In the rows, 128 means zero.
name the system of each run
path 1, A (8 x 20)
[[138 151 118  78 133 136  66 146 110 104 102 162 124 203 111 125 154 148
  187 158]
 [135 108  95 122 167 161 107  94  49  88 109 110 103 176 130 157  74 150
  135 113]
 [156  70  94 114 164 180 162  76 127 122 169  60 127 141 142 109 125 116
   64 124]
 [173  88 118  97 118 146 115 154 205 158 153 102 147 161 127  63 195 132
  135 155]
 [155 105 111 126  88 115  68 199 123 133  84 141 110 170 130 132 131 182
  214 113]
 [136  85  90 154 107 138 142 125  51 109 110 103  89 121 172 202  68 152
  129  60]
 [144  94 124 128 114 160 203  99 151 140 192  83 144 103 192 140 158  86
   42  85]
 [139 156 173 109  99 117 126 187 231 148 159 137 167 151 165  81 227 105
  154 131]]
path 2, P (8 x 20)
[[163 109  72  97 104 204 124  86 110 129 151 128 111 157  94  95 125 134
  127 180]
 [172 112  90  86  96 176 123 139 121 173 176 106 134 152 111  72 150 147
  118 172]
 [172  91  98 121  98 148 101 179 130 183 141  92 131 154 116  71 131 175
  153 144]
 [173  34  92 154 112 139  99 162 154 155 108 109 117 158 101  91 123 158
  142 123]
 [171  20 113 139 132 130 122 144 182 152 122 114 133 150 117  99 164 117
   87 112]
 [148  71 153 126 144  83 124 180 196 166 133 100 155 130 152 102 182 125
   93 101]
 [121  90 169 157 155  43 102 198 178 150  90 116 137 115 142 126 144 148
  136  87]
 [107  70 162 179 170  58 119 143 163 108  63 144 123 108 122 167 115 118
  108  78]]
path 3, G (8 x 20)
[[114 123 152 131 175 142 137  71 187  63 110 155 133 150 118 137 158  73
  111 132]
 [144 118 129  72 174 147 112 100 148 125 151 134 149 171 102  90 178 102
   82 170]
 [129 128 141  68 193  83  91 156 104 155 132  95 146 147 128 116 147 152
   98 142]
 [119  93 124 118 188  70 120 124 112 130 102  89 112  88 127 167  95 156
   96 115]
 [142  80  84 123 121 140 162  81 134 134 136  97  97  68 121 156 103 137
   85 140]
 [151 137  80  76  68 157 148 125 114 164 171 111 109  93 138 136 135 151
  120 163]
 [120 178 120  88  81 105 110 174  82 142 129 145 112 114 153 172 127 164
  167 126]
 [110 138 129 155 106 124 131 123  92  83  90 168 103 131 152 200 106 120
  152  82]]
path 4, U (8 x 20)
[[141 105 154 150 143 114 123 182  86 189 157  99 166 159 140  79 124 133
   81 101]
 [121 118 175 191 156  98 137 173 162 149 128  84 157 129 158  87 120 129
  138  80]
 [112 120 167 206  90  97 142 170 177 144 112 164 145 107 130 113 132 106
  139  95]
 [103 139 168 168  90  91 145 160 109 163 133 188 147 100 121 138 128  95
   81 108]
 [ 90 163 174 147 152  88 160 128 111 141 146 130 152  89 150 146 120  99
   70 107]
 [ 83 178 170 161 151 107 167  94 159 101 133 127 136  76 146 145 115  97
  125 119]
 [ 89 175 142 152 115 121 150  81 140  93 112 181 115  84 102 163 108  96
  132 144]
 [101 149 117 112 131 128 143  71  88 103 120 169 108  96  99 178 106 108
   87 153]]
path 5, Y (8 x 20)
[[119 147 116 117  69  93 152 125 197 153 129 147 104  26 106 151 146 140
  139 175]
 [106 146 137 125  72  73 138 163 122 125 103 175 104  73 161 217 139 133
  140  91]
 [132 110 128 122 104 139 164 136 120 101 143 118 123 141 222 196 161 103
  108  45]
 [123 162 134 103 145 183 180  63 166  84 179 107 143 137 172 129 170  72
  101 127]
 [ 77 215 157 108 174 128 131  62 126  76 124 165 126 113  94 144 119  96
  131 181]
 [ 95 129 139 135 190  94  90 113  46  82  72 156 111 152 106 183  73 137
  123 109]
 [163  31  98 135 177 157 123 106  70 124 129  84 125 177 133 129 102 128
   59  85]
 [155 104  99  97 151 172 154  81 145 172 185  79 141 109  84  55 132 122
   55 195]]
path 6, P (8 x 20)
[[139 113 136  84 106 111 125 145 149 149 148 171 143 138 129 134 198  99
   74 139]
 [122 149 164 123 141  86 101 196  96 161 131 128 156 155 152 115 138 143
  132 102]
 [123 108 134 153 169 104  94 139 117  97  81 116 115 157 126 141  99 150
  169 103]
 [129  86 116 109 169 125 126  80 147  91 107 134 110 128 111 159 136 109
   95 135]
 [119 144 139  78 146 103 147 124 129 147 160 119 138  99 149 142 161 114
   70 139]
 [110 174 144 121 128  88 125 170 100 152 131 102 129 102 157 145 110 165
  154 115]
 [118 118 111 160 118 128 122 117 104  98  86 136  95 116 129 173  82 147
  162 109]
 [129 106 107 123 113 163 157  74 121  92 133 155 113 128 131 166 137  92
   90 123]]
path 7, A (8 x 20)
[[125 120 126 122 215  94 100 123 160 118 103  37 114 109 125 104  92 183
  171 145]
 [150  63  75  87 135  99 111 107 156 131  94 115  80  69  92 172 121 159
  110 161]
 [153  70 110  91 107 106 117 158  87 185 138 156 131 125 101 138 147 130
   42 136]
 [136 163 137  91 120 113 120 186  79 191 170  99 155 139 154  97 137 155
  115 132]
 [129 190 104  82 101 140 126 136 107 125 148  94 108 109 164 145 124 171
  190 145]
 [132 146  86  90  83 175 142  85 100  92 137 154  97 131 145 180 136 117
  136 137]
 [140 119 127 120 119 188 144 102 107 112 160 155 147 188 138 114 155  81
   86 121]
 [137 141 150 141 151 163 117 138 155 113 143 109 157 196 140  69 149 117
  164 121]]
path 8, U (8 x 20)
[[118 154 117 161 160 137 157 104 111 148 154  34 122  76 134  99  54 167
  140 139]
 [128 123 103 200  87 164 149 108 134 119 116 106  97  97 121 120  61 151
  187 123]
 [142  97  89 170  64 178 149 115  73 139 137 154 113 128 108 133  86 126
  116 118]
 [143 109 116 144 136 175 155 105  70 147 171  96 143 154 139 100 101 119
   75 112]
 [131 121 142 177 169 162 140 108 145 116 148  78 148 156 133  70 104 121
  132 120]
 [131  96 137 197 129 140 117 129 154 123 101 148 131 149  82  86 102 120
  148 125]
 [139  68 123 161 116 113 121 146 111 160 112 158 130 127  85 118 108 124
   77 124]
 [135  99 135 134 147 108 151 139 132 177 157  90 147  99 131 105 124 127
   64 124]]
path 9, Y (8 x 20)
[[118 151 125 118 120 118 139 119 173 126 135 113 116  83 128 128 133 137
  151 156]
 [114 137 128 139 102 109 128 131 131 111  98 160 107 102 125 171 120 131
  152 120]
 [133  99 129 132 120 126 136 138 121 116 121 141 127 146 159 162 146 112
  104  83]
 [130 128 136 109 147 146 151 104 153 121 162 104 142 129 153 118 157 103
   98 126]
 [100 178 141 117 150 122 137  94 143 107 130 128 124  97 110 128 118 122
  135 166]
 [107 131 128 141 139 106 112 122  86 107  94 156 110 121 113 165  89 135
  133 120]
 [146  73 113 135 140 141 129 127  91 129 130 117 128 155 143 141 121 122
   83  91]
 [143 121 118 107 141 158 151 102 138 147 174  95 145 126 126  91 142 117
   84 156]]
path 10, W (8 x 20)
[[118 136 135 141 159 132 152 110 128 114 143  76 130 115 170 139 111 127
  122  96]
 [111 161 158 125 153 110 142 128 175 129 145 100 143 103 143 108 147 121
  135 137]
 [ 97 162 169 127 145  81 118 147 132 130 115 161 142 116 116 138 141 116
  119 136]
 [106 141 142 128 167 109 122 116  70 119 121 138 131 136 118 149 100 124
   96 117]
 [125 145 128 117 167 146 138 105  97 133 163  82 139 132 134 100 111 133
  102 140]
 [129 166 138  98 134 127 120 144 139 157 156 114 149 133 116  82 146 138
  137 173]
 [118 158 135 106 114 107  94 152 100 139 112 181 129 139  93 130 133 140
  143 161]
 [132 124  94 112 118 153 119 108  57 122 123 148 108 146 107 156  97 135
  107 136]]
path 11, W (8 x 20)
[[116 106 114 185  98 120 155 125  86 120 107 122  97  82 155 191  66 138
  130  73]
 [118 138 126 165 116 158 197  94 151 125 173  61 128  74 184 134 105 113
  121  99]
 [103 186 179 149 114 111 164 145 206 133 156 131 160  99 159 103 175  95
  147 124]
 [ 78 182 193 157 139  77 116 141 131  94  90 208 142 132 121 159 133  92
  142 112]
 [ 93 134 147 160 196 135 136  70  69  79 113 136 131 145 117 154  75  96
   82 107]
 [132 131 142 136 200 161 152  89 131 138 181  56 161 146 128  58 112 115
   82 144]
 [124 174 172 121 152  95  95 183 167 179 145 123 173 146  97  38 158 140
  154 178]
 [102 159 140 125 126  73  66 166  66 142  74 199 117 133  59 141  95 161
  157 164]]
path 12, G (8 x 20)
[[123 107 126 149 160 170 141  78  67 118 142 141 140 160  92 113  93  95
   55 132]
 [139 154 113 103 163 173 144 106 116 136 183  42 141 145 155  81 119 144
  128 142]
 [129 153 115  89 148  98  86 154 141 138 107  89 109 111 114 117 115 193
  197 170]
 [118  96 113 160 122  91  97 138  81 130  69 171  98 112  75 163  73 152
  130 129]
 [136  89 102 181 101 185 171  90  79 128 151 122 121 126 129 133  78 106
   78  99]
 [149 163 103 115  88 192 158 122 144 139 188  68 131 134 174  88 137 145
  171 140]
 [125 179 136 107  99  95  76 188 145 137 100 145 119 135 121 122 142 173
  228 151]
 [106 104 154 197 125  89  99 149  89 104  58 208 122 150  92 164  92 112
  131  91]]

runs to name
path 13 (2 x 20)
[[156 107  84  70  93 126 116 129 136 172 142 136 107  94  91 122 147 151
  108 192]
 [149 135 102  95  78 141 101 165  63 171 143 163 126 152 111 123 130 151
  122 153]]
 -> A
path 14 (2 x 20)
[[107 151 143 108 168 126 124  87 120  96 122 156 134 143 106 135 135 102
  104 152]
 [108 179 142  89 164 121 131 109  99 130 151 117 142 121 125 123 122 129
  107 158]]
 -> P
path 15 (2 x 20)
[[137  76 130 154 124  89 107 176 105 167 102 139 125 120 108 131 107 147
  108 106]
 [154  85 117 140 109 130 149 158 139 169 155  82 136 114 156 109 137 139
  100 100]]
 -> Y
path 16 (2 x 20)
[[ 93 173 149 147 140 101 139 121 100 128 125 133 129  93 124 146  98 129
  121 128]
 [102 165 140 120 141 120 151  93 135 125 143 135 128  87 111 131 119 109
   99 158]]
 -> A
path 17 (2 x 20)
[[166  92  81 149 106 220 121 103 103 100 133 116 119 204 124  97 111 132
  161 123]
 [166 108 112 135 114 166  87 177 118 144 132  95 135 207 137  72 129 168
  194 120]]
 -> G
path 18 (2 x 20)
[[101 173 179 105 181 100 116 127 134 126 137 148 163 151 111  99 156 101
  102 152]
 [107 149 154 113 187 104  90 133  76 125 114 150 149 169  96 116 119 126
  107 143]]
 -> W
path 19 (2 x 20)
[[102 173 128 150 104 114 126 126 114 122 110 148 111  87 108 144  89 144
  165 147]
 [116 131 114 159 108 165 148  85  92 110 129 158 114 122 106 141  87 108
  111 133]]
 -> P
path 20 (2 x 20)
[[145  87 133 122  80 134 114 156 121 116 112 219 137 187 130 161 183  89
  100  92]
 [139 100 157 134 139 145 145 152 135 113 150 125 160 192 191 132 180  88
   97  58]]
 -> G
path 21 (2 x 20)
[[ 88 169 171 153 127  75 136 148 136 108 104 153 128  96 161 179 126 117
  148  92]
 [ 82 166 158 158 134 112 139 106 107  78  99 178 121 119 132 183 112  98
  135 101]]
 -> P
path 22 (2 x 20)
[[130 141 129 121 175 150 115 111 164  68 117  73 115 169 166 124 130 144
  200 113]
 [145  61 100 125 147 143 116  91 167  72  85 128  95 146 127 167 140 121
  135 111]]
 -> A
path 23 (2 x 20)
[[120  69 169 167 163  96 119 140 168  96  89 165 147 165 134 143 159  82
   97  74]
 [147  66 141 142 156 143 157 107 197 126 152 109 149 141 137  93 174  80
   63 113]]
 -> G
path 24 (2 x 20)
[[145  98  90 128 104 153 119 115 139 122 115 125 101 122 105 130 116 147
  153 151]
 [144 102 115 108  96 122 113 143 142 142 121 162 120 131 108 134 159 128
  118 146]]
 -> Y
path 25 (2 x 20)
[[136 169 138  75 112 124 111 165 156 140 149 128 144 155 156 111 186 136
  157 146]
 [119 166 150 107 127 100  85 178 120 123 107 150 135 165 140 134 152 148
  182 123]]
 -> U
path 26 (2 x 20)
[[138 104 119 116 107 109 115 164 101 134 113 139 115 138 157 169 135 143
  127  92]
 [135  98 126 119 123 123 117 139 116 108 112 145 121 157 157 170 143 122
  125  89]]
 -> P
path 27 (2 x 20)
[[120 145 152 159 136  99 122 181  99 161 135  98 148 128 149 112 103 152
  140  98]
 [128  95 123 169 145 131 122 115 148  92  93 110 104 135 131 142  97 138
  166 102]]
 -> P
path 28 (2 x 20)
[[119 131 124  97  99 115 141 112 131 118 128 174 117 101 141 181 165 103
   92 129]
 [129 121 135 112 133 142 143 120 105 104 141 127 136 162 177 160 155 102
   97  82]]
 -> W
